In the data rows, 128 means zero.
Some points, each followed by its number:
< 96  87 109 224 115 119 107 215 101 151 125 139 119 127  95 108  97 117 115 150 141 130 126 138
 130 102 174  87 107 196 111 138 113 121 105 165 109 126 163  53 115  75 118 136 114 122  57  81
  93   0  89  98  80 109 117 182 112  95 115 109 102 126 119 143 141 160 175 188 182 233 251 255
 255 255 229 255 237 255 255> 0
<131 123 103  96  63 134 101 185 170 147 106 123 108 126 153 113 133 122 114 118 176 178 152 191
 182 109 255 186 238 255 255 242 243 255 245 255 249 241 229 255 202 225 170  98 155 144 167 122
 153  10 105  73 124 121  97 111  91  83  96  95 131 115 117  94  76 100  52 113 128  37 150 149
 129 130 106  89 102 101 114> 1
<243 238 232 247 159 230 232 215 255 147 177 194 172 145 133 149 164 133 119 121 183 117 118 162
 142 201  64 137 109 118  67 130 116 144  89 123 118 132 168 146 124 141 100  95 106  98 224 114
  96  63 100  88 156 108  96  96 101  90 108  77 112  95 114 108  63 107  96  99 168 150  63  86
 121 115 165 138 101 106 118> 2
< 78 122  89  77 113 130 100 144  97 126 100 115  98 127  51 109 111 114 122 140  64 132 124  62
  86  86 234 120 101 139  98 113 126 151 132 130 113 116  68  36 120  88  94  34 117 107  92 113
 152 103 119 147 119 132 151 155 154 157 157 118 148  92 102 136 177 112 112 110  44 155 107 176
 129 109  49 126 129  95 121> 3
<238 235 234 176 255 205 206 177 204 167 156 146 139 144 132 123 120 111 130 136  84 120 115  52
 115 179 190 113 112 148 168 106 117 123 103 176 121 120 187 218 115 137  79  79 113 105  78  93
   8  70  90 144 101 113 104 130  96 101  96 112 159  95 135 126 127 106  96 115  96  93 140 125
  62 120 116 124  99 107 133> 4
<150 106 114  97 145 120 106  91 166  92 146 167 172 181 173 228 255 249 252 243 255 255 255 159
 255 206 139 194 153 173 102 156 151 131 119 117 119 111  98 179 122 115 114 180 112 114  88 119
 151 176  99 136 111 121 115 115 105 128 102  97  96  73  87 146 123 108  78 118 133 168  73 153
  98 115 188  98 119 102 124> 5
< 75  96 102 220  66  47 101 182  63  93 102 140 111 117  91 116 143 124 114 124  86 105 111 123
 108 144  37 143 104 192 117 124 129 103 135 161 126 125 105 151 144 119 151 182 154 168 197 189
 202  76 213 255 249 242 238 255 235 247 228 204 202 200 169 195 154 148 255 131 136 120 167  63
 119 108  99 145 105 105 127> 6
<100  91 106  83 127 119  99 168 144  66 103 110  99 112 106 113 124 124 105 135  92 138 123 137
 131 158 130  80 123 155 133 120 116  88 127 149 114 107 101  97 118 127 123 225 116 108  68 100
  29 143 124 109 144 135 153 151 167 173 169 147 119 133 106 142 119 111 102 119  50 172 151  98
 103 112 162 104  76 137 114> 7
< 83  91 107   0  80 105 101  41  89 166 120 107 112 111  84 114 127 115 130 121 162 113 142 123
  90 152  59 130 188 230 168 195 199 204 219 170 216 203 161 255 191 164 117  79 123 123   4 114
  71 185 105 136 124  95 101 103  99 130 113 105 101 130 103 120  87 114 105 101 117 124  75  57
  94 116 216  73 186 127 106> 8
< 87  88 107  95 136  83 103  47  63  14 129 113 117 111  60 118  89 113 120 138  17 115 107 132
 162  62 249 123  59 108 118 120 113  83 108  89 119 142 124 137 133  90 168  24 137 173 179 156
 249 108 209 179 206 221 192 187 166 173 167 127 184 140 114 145 148 124 165 118 136  88  81 105
  94 122 110 107 156 105 111> 9
<106 110 125  96 133  49 100 108  84 117 106  97 126  95  60 124 135 127 132 137 138 134 130 192
 108 220 178 125 129  30  88 134 123 138 131 123 107 133 132   7 134 129 144  59 152 150 207 187
 159 129 190 170 175 162 166 109 136 145 125 114 144  94 109 125 143 107 109 115 128 191 129 141
  82 116 180  92 109 103 120> 10
<169 194 216 189 224 255 248 112 226 255 232 212 194 168 181 169 142 143 142 123 169 145 132 149
 196 115  15 117 120 115  94 127 112 133  91 146 129 119 114  94 127 103 120  91 125 121 102  92
 110   0  99  94 132  84 115 253  95 118 110  81 107 114 120  66 131 118  74 117  81 163 110  98
 135 115   0  86 125 127 107> 11
<106 119 114  92  66  98  95  80  45  88  95 129 111  80  73 120 117 120 125 143 164 138 118 116
  52 105 210 113  99 137 135  97 117 132 123 124 107 108 109 109 124  96 121 164 115  96 100 102
  52 116 106  77  94 115 100 100 103  86 108 158  83  67 114 119 152 115  63 134 152 186 180 224
 167 157  75 119 140 114 127> 12
< 77 102 124   0  17 113 113 102 124  34 114  89 106 125 152 124 114 111 117 120 147 138 142 128
 169  78   0 136 189 255 223 220 197 241 238 237 229 219 241 255 174 191 148 217 130 138 191 127
 107  58 106  93  87  91  95  27 120 117 101  96 114 144 122  92  94 112  22 117 202  91  93 126
 114 123  57  86 160 114 114> 13
<131 108 116  90  68 101 102  47  96 168 109 103 107  75  77 109 149 117 112 109 128 128 128 122
 118 148  48 114  99 187 106 124 124 131 117 184 127 128 133  96 105  93 140 125 133 134 154 123
  79 213 157 143 195 194 221 180 219 216 203 230 155 179 178 149 155 153  36 129 108  81 128 109
 123 120   2  91 135 121 110> 14
<163 121 100   0 110 116  95 214  74  38 115 105 118 110  88 108  55 117 116  77 170 121 103 108
  36 170 172 132 120 101 107 101 103 109 110 126 118 133 142 202 174 176 179 255 201 227 201 206
 255 255 212 220 184 189 179  84 154 188 123 139 203 128 121 135  55 115  75 116 128 177 139 116
 139 110 107 134 100 124 125> 15
Which three points above are nearest to each new point by angle, seen from the average point of the numbered points? Their numbers follow each, nearest first.
<167 116 100  97 118  74 111 193 136 105 112 105  98 112  36 117 138 114 123 116  78 114 130  62
 140 169 248 181 153 201 192 195 179 144 150 107 152 123 129  73 118 130  95 189 108 112 228 111
 130 212 102 121 111  83 112 119 115  90 109 138 109 138 111  94  54 103   6 116 134 108  80 114
  84 115 170 132 135 127 122> : 1 15 7
<155 191 207 170 241 209 223 157 145 187 184 169 155 169 145 133 114 132 117 108 194 155 128 118
 117  49  63 141 127 213 107 144 122 126  96  92 120  99  67 102 113 103 124 108 109 106 184 110
  99  74  94  85  98 144 103 131 101  73 115 107 110 122 112  97 119 102 141 124  94 131 107  76
 112 112  95 143 143 150 121> : 11 2 4
<106  94 107  33   0 142  97 142  62 103 116 116 117 101 194 118 155 114 111 132  65 110 130  92
 133  95  94 147 138 209 125  78 123 110 118 154 120 119 172  40 134 127 121   0 122 133  51 142
 245 133 165 182 173 156 132 132 118 124 125 109  81 120  99 100 155 112 175 107 128  93  99 169
 122 110 128 162 102 120 113> : 3 9 6
<119 100  97 179  73  95 106  92  16 193 100  95 110 104  17 111 103 110 121 149  85 125 100  42
 118 122 123 104 173 134 153 112  95 158 130 115 116 129  79  74 135 150 134 255 175 172 121 189
 244 160 164 158 126 161 127 177 118 104  96 116 107 115  89 138  89 118 202 103  61  75  82 121
  99 113 131 101  61 136 127> : 6 15 9
<149 105 110 146  92  81 106  79  73  39 104  90 107 129 168 112 132 113 116 134 236 122 127 122
 194  54  45 104 124 160 107 106 120 109 125 131 118 120 149 162 111 133 138  25 117 117 255 109
 153 129 129 125 176 138 165 145 184 218 222 239 209 224 228 246 203 186 255 160 144  75 132 136
 137 129  42 124 108 130 130> : 6 14 9
< 81 104  98 127 153 112 107   9  98 101 113 108 105 127 133 125 168 117 123 100 147 129 113 136
  70 100 224 117 121   0 126 119 109 132 126  45 114 113 158  57 115 107 143 222 117 120  21  98
 114 213 113  81  72 102 103  56  95 116 118  91  97 122 130 123 140 150 170 155 130 193 144 137
 122 134 102 168 141 105 127> : 12 7 3
<121 106 104 103  17 123 106  73 110 141 120 118 113 113 159 119  46 126 119 118 173 163 130 159
 161 130 120 195 198 184 214 197 187 131 209 131 133 109  42 169 118  89 122 168 108 108 116 144
 106  34 102  65 103 102 117 153  97  90 105 116 114  96  99 139  96 106 147 107 115  77  86  73
 149 124 110 138  12 117 125> : 1 13 8
<105 116 113 236 158 158 163 155 178 131 205 215 229 238 255 237 227 248 239 234 197 201 194 176
 209 232 104 136  73 111 141 105 105  98 111 135 123 129  54  59  87 126 154   0 117  99  62  96
  91 125 103 114 120 101 103  54 101  84 110  97 133 111 115 114 130 110  46 118  82 133  83 108
 116 119 165 114 174 109 116> : 5 11 2
< 38 113 102  19 136 111 100 185 104  66  93  98 115 104 125  97 133 111 115 131 166 132 102 162
 130 100 172 138  79 180 134 126 112 112 118 137 134 129 153 141 157 156 177 121 169 131 255 146
 136  95 110 160 106 115 103  99 115  61  98 125 105 109 119  76  78 103  98 100 144 153 130 114
 102 115 158 170  82 111 102> : 15 10 13
< 96 122 113 221  48 157 146 204 255 169 173 165 159 138 167 133 101 118 124  87 125 125 133 144
 137 127 189 106 148  39 153 138 128 131 141 104 110 126  25  93 106 121  95 189  99 105 173 113
  92  96 103 147  88 107 109  31  95 106  97  94 113 127 122 110 155 115 110 109  99 179  94 145
 107 118  24 112 152 110 118> : 2 11 3
<102 103 114 119  54  82 120 113 136  49 125 106 109 110  92 123 123 120 124 105  45 122 112 104
 153  83 164 112 143 214 138 119 105 147 120  72 121 113  85 128 119 137 118 234 118 113  27 105
 107 113 111 127  79  96 125 117 136 164 175 250 197 212 217 213 255 252 255 255 255 255 244 221
 190 217 167 204 149 182 166> : 0 12 6
< 84  98  94  70 187 115 110 125 181  57 108  96 111 105 115 115  85 113 114 127 117 116 110  20
  97 126 149 120 162 124 133 166 178 184 223 241 218 211 203 255 190 175 160  74 158  99 105 117
 101 249 100  60  91  75  99 119 102 116 106 145 130 134 101 100 103 110 100 112 126 134  90  59
  72 120 104 130 156 131 113> : 8 13 1
<101 114 125  66 145 135 110  79 122 128 112 125 120 117 213 118 164 110 128 104  57 139 111  62
 105  59  50 109 105 127 151 126 113 132 119 158 115 124 238 129 125  96  98 137 118 149   0 107
 157  42 104  91 101 125  99  44 105 124  96 110 112  98 113 129  32 122  46 126 202  87 190 175
 153 151 221 160  77 130 114> : 0 13 12
<112 130 107  49 155 104 117   6  62 138 125 124 117  98 102 118 120 111 128 136  46  97 121 207
 115  55  90  92  84  44 154 122 112 140  87 171 144 156 211 167 224 224 244 255 221 203 119 178
 132 255 138 114 110 144 129 110 101  79 108 110 144 123 128  79 111 114 151 111  65 140 127  72
 121 124  37 135  82 111 106> : 15 9 13
< 48 107 103 145  91 115 111  63  81  76 104 121 109 127  91 122 153 124 118 137 107 133 113  57
 103  79  63 133  75  91 127 116 111 106 103 108 111 130 152 122 123 120 105 214 154 163  78 138
 118 108 147 169 133 137 118  68  98  75 104 116 103 118  83  89 122 114 111 112 114 201  79  80
 141 114 119  69 127 118 121> : 12 7 15
< 82 119 101  49  94  93  99 159  97 155  96 108  95 118  57 108 144 122 116 124  85 100 133 125
 170 151 163 129 117  87  88 118 124  95 112 160 120 119 201  67 116 111 114 221 106 131 193 105
 192 247 131 173 164 114 164 128 146 127 141 102  97 106 113 101  90 109 152 102 105 101 108  49
 124 107  97  84 101 149 133> : 15 10 7
<157 109 113  73  72  57 101 176  83  78 105 110  96 129 140 111 107 122 112 102 187 109 125 118
  69 161  59 122 126 179 102 103 113 123 155 153 111 113  78  39 114 111 136 136 109 105   0 108
 130   6 122 122  97 168 162 173 180 211 220 221 184 207 175 195 185 175 155 167 104 157 117 122
 136 113 115 127 134 102 121> : 6 7 14
<133 109  87 159  91 125 103 168  91 156 106 140 117 111  11 108 163 120 123 137 110 128 101 196
 164 138 103 100 139  28  74 116 119 100 122 114 116 115 132 142 106 149 125 160 116 109 180 129
 174 122 136 122 159 178 170 183 157 165 127 107 159 105 131 107  99 109 178 106 149  98  99 126
 122 116  71 108 160 112 126> : 6 10 9
<117 102 103 103  62  98 101 255 145 108 103 123 108 127  82 112 142 116 129 146 201 113 116 138
  59 150  84 162  78   0 162  99 117 126  89  99 123 102  87  34 132 121 125   0 112 118 227 136
 111 129 164 135 166 127 182 162 218 216 202 255 221 202 202 189 181 185 255 154 168 107 122  87
 120 126 138 159  65  98 125> : 6 10 14
<102 124 112 106 121  67 102 110  92 124 117  82 112 130 137 111  91 126 115 118 134  86 131 129
 130 160 145 111 122  75 107 133 118 111 109 172 138 123 216  34 104 132 113 145 121  98  16  98
 125   4  94  81  97 113 109  69 116 117 137 120 135 155 176 189 164 150 126 131 186 139 108 124
 119 111 192 121  99 144 112> : 0 12 7
<118  92  98  84  45 117 112  90 122 102 100 126 114 131  61 120 132 107 122 104 137 128 111 118
  50 210 190 134 133 168 121 108 107 115 112 129 125 115 207  92 104 117 129   0 123 137  84 113
  93 153 108 135 111 127  92 111 117 170 137 134 108 152 182 172 150 202 255 231 216 255 242 244
 255 255 255 255 255 245 230> : 0 12 10
<145  90 103  77 101 106 118  70  54  72 105  83 102  82 174 118 127 112 115 131 169 128 129 202
 120  47 218 142 109 242  73 120 109 128 131 134 125 171  76 153 179 156 197 244 207 226 192 232
 255 177 243 255 241 210 204 207 187 145 183 169 174 159 119 109 142 125  92 112 159  69 133 143
 117 122 255 133  87 133 133> : 15 6 9
< 92  94 101 110  56 115 102  34  85 101 128 128 121 103  76 113 127 112 117 110 114  95 123  55
 139 119  17 127 105   8 123 113 117  98 123 122 124  83 100 231 114 140 134 255 123 125 167 187
 205 255 171 130 146 157 135 129 116 118 111 127  93  98 111 137 119 120 164 100  63 117 111  93
 111 118 133  93 138 127 125> : 15 6 9
<118  99  99 112  80  98 101  84 109 117 114 103 110 100  98 123 128 116 120 125 160 135 128 167
 147  77 161 109  78 123 108 136 117 114 118 103 118 104 136 100 117 147 159 154 149 145 255 148
 235 255 156 176  95 109 115 127 116 107 117  85 112 113 119 115  89 104  98 105 144  80 115 131
 126 104  96  99 115 112 105> : 15 9 10
